Here are some points:
[ 24 -17 -46 -54 -56  14 -22  21 -20 -57 -17  27 127  16 -21  60 -75]
[-15 -11 -22  67 -27  97 -20 -62 -31 104 -28 -36 -19 -13 -50 -23 -52]
[ 53 -46  47 -75 -83 -39 -26  92 -47 -82 -20 -31 127  53 -35  -6 -82]
[-25  12 -11  24  23 -15  11  16  26   0 -24   7   3  14  -8   4  42]
[  8  25  -5   9  -9  -5  43   9   3  -3 -29   7 -12  11   5 -12  28]
[ -6   1 -13  19   9 -16   4  15  14   6 -18   7   4  15  12   5  42]
[  3 -38 -13 -12 -11  51  16 -30   0  39 114 -25 -18 -33   2  -9 -13]
[ 31  -2  48 -11 -22  27  47   9 -22 -34 -12  -3  -1  21   2 -16  12]
[ 17   1 -11  55   3 -20  31 -11  39  11   4  -4 -13  12  -3 -24  44]
[  4  -5  -6   9  -6  29   5   5  25  38  -5   7 -18   4  16 -14  21]
[ -9 -39 -34 -12  -1  23  -7 -11  31  31  41 -17 -24  -9  15  30  31]
[ 14  34 -17  20  16  -5  13 -12  21   8  18  21 -18  -2   6 -17 -24]
[-37 -25 -39 -21  10 -27  -8 -17  21  14  -4  43   9  20  88  22  -7]
[-10  24 -49  -4 -16 -12 -31  36  23 -14 -15  40  44  21  -4  45 -21]
[  2  23  -8  28  23   5  11  20  10  13  -2   7 -13   2  18   2   4]
[-10 -36 127 -56 -36 -45 -13 -58 -68 -59 -37 -63 -70 -61 -13 -40 -16]
[ 15   9  11   5   6  46  27  18   1 -10 -10  11 -11  10  -5  -5   2]
[  0 -61 -26 -39 -36  -4 -11  21  -6 -55  60 -49  -6   4 -60 100  87]
[ 10  40  -3  24  29   4   9   7   1   7   3  19 -20  -4  13  -9 -31]
[-24   5  -8  33  55 -41 -13 -32  -3  -4 -23 -48 -32 -15 -32 -17 127]
[-15  17 -25  42  11  -1   0  17  28   1 -24   1  -4  19  -2  -4  36]
Here are 15 more points, each followed by its number:
[-17  72 -53 -23  26   3 -27  17   2  10 -10  38  22 -20   8  31 -50] 0
[ -4   4 -36  -7  -9 -11 -18  52  28 -35 -19  21  82  12  -8  31 -20] 1
[ 18   1  -4  42   1 -14  56 -23  31  15  37  12 -40 -10   1 -46 -14] 2
[-28  19 -24 -24  28   0   0 -18  -9  41 -36 -16 -26 -19   7  -5  92] 3
[  2 -17  -1  -4 -44 -13  -7  48  26 -39  -1   0  68  55 -26   9 -10] 4
[-34  -9 -45  -9  40 -41 -23 -24  -5   4 -66 -21 -24 -30   8  -9 127] 5
[ -2 -10 -53  55  67  28 -38 -61 -18  25 -22 -10  69 -27  25 -64 -26] 6
[ 17  25  -9  45  12 -15  27 -21  32  16  11  10 -22  -6   6 -33  -7] 7
[-30 -19 -60 -47 -70 -40 -53  53   4 -66 -32  22 127  21 -43  43 -62] 8
[ -6 -16 -12  -8  15 -10 -19 -15   5  -2  51  -8 -11   2   7  85 -18] 9
[-10 -43 -37  -8  13 -21 -22 -25  31   6  45  -1  19  14  22 100 -14] 10
[-20  31 -23 -10  90 -25 -11 -40   3  40 -24  29 -38 -35  97 -51 -21] 11
[-42 -15 -30 -12  51 -44 -32  35  52 -48  42 -11 -21   4 -13  26  15] 12
[ 13  34  42 -15 -12  19  54   7 -25  -6 -30   1 -21   5  27  -4  17] 13
[-15   5 -23  38  15 -14   7  14  20   5 -14  -4 -21  12  -9   3  59] 14
Which of these numbered points is nearest to each point below by angle, seen from the average point of the first points? Its number follows each.
[-20 -12 -18  42  33 -38 -21 -34 -27   3 -24 -46 -22 -21 -33 -14 127] > 5
[  0   1   5 -15  19  43  -2  13  11  19  18   0 -27  -3  -5  -4  24] > 3
[ -7  48  42 -19  37  -3   2 -22 -30  41  54  18 -46 -22  27 -26 -54] > 11
[  2  28   9  30  12  -8   7   0   4  24   9  20  -6   8  19 -20 -13] > 7
[  8 -28  10  10  50  20 -47 -28 -11  12 -17  -8  28  -6  31 -65  41] > 6
[ -7 -17 -16 -15   5  19 -18   8  47   8  34 -11 -18  -6   1  30  49] > 12
[-26   7  -4  37  78 -43 -35 -41 -16   6   0 -49 -35 -36 -49 -21 127] > 5
[ 16 -51 -28 -38  46  99 -57 -76 -23  56  51 -36  12 -40  65 -74 -48] > 6
Now 15 new points, numbered from 0 again:
[  0 -53 -14   2  -7  93  -4 -55   7  98  36 -32 -32 -15 -12  14 -31] 0
[-21 -83 -62 -27  -9 -22 -40 -64   6  -6  71 -40  29   4  -3 114  13] 1
[ -6  28 -16  30  26   5   7  15  16  12  -5  18 -12  -3  11 -10   6] 2
[ 29  14  58 -23  -4  37  31   5 -24 -11 -18   3 -24   2  24 -23 -19] 3
[  2  17  -3  21   0  -4  35  21 -11  -1 -20  10 -18  20  -2   5  13] 4
[  9  61  28  -9  11  -3  12   1  -9   8  23  37 -39 -25  14 -25 -64] 5
[ 25 -52 127 -56 -59 -23  87   0 -52 -59 -52  -8 -31  31  20   2 -36] 6
[-30   0 -42  29  10 -24 -11  -8  15  -4 -29  35 -17  21  45   5  47] 7
[ -1  -2 -13  82  -1  20  16  -3  24  16 -16 -11   0  17 -17 -11 -27] 8
[ -2 -11  -2  -1 -28 -16   5  34  22 -31 -20  11  39  52  -9   8  -7] 9
[ -2 -12 -12   9   6  -2   6  -2  12  -9  -8  -1  -4  16  -7  22  46] 10
[-15  27   3  15  12 -24  15  15   2  25  -8  26 -31  17  33  -8   3] 11
[ 18 -63  -6 -33  45  57 -34 -49 -16  35  67 -20   2 -25  50 -44  28] 12
[ 10  -1  -7  16  -2   1  20  13 -15 -14 -18 -29 -17 -17  -1  12  94] 13
[-14  27   9  22  55 -22 -13 -32 -14  19  -9 -33 -39 -35  -4 -22  79] 14
The same question for these:
[ -8 -19 -22   4  24 -13  -4 -13  22   0  20   6  15  18  10  44  17] > 1
[ 28  46  -5  -2  15 -19  15 -21   2  13  47  21 -19  -5   1 -22 -60] > 5
[ 11  53  26 -14  33   1   6  -9 -22  17  46  38 -28 -26  28 -33 -75] > 5
[ -6   5 -13  43  -8  -6   4  19  32  -7   1  19  17  26  -7   3  -1] > 8
[ 19   3 -14  19   9  12  21   7   0  -5 -19  13  -8  14   1   2  20] > 4
[  2  12 -21  23  20   0  15  21  23   4 -30  10  -5   9   6  -2   6] > 2
[ 82 -54 127 -81 -68  -5   1  18 -78 -79 -51 -28   6  35 -23 -32 -89] > 6
[  6  15 -15  21  -1  -5  26  15  14   5 -17  10  -9  10   8   2  18] > 4
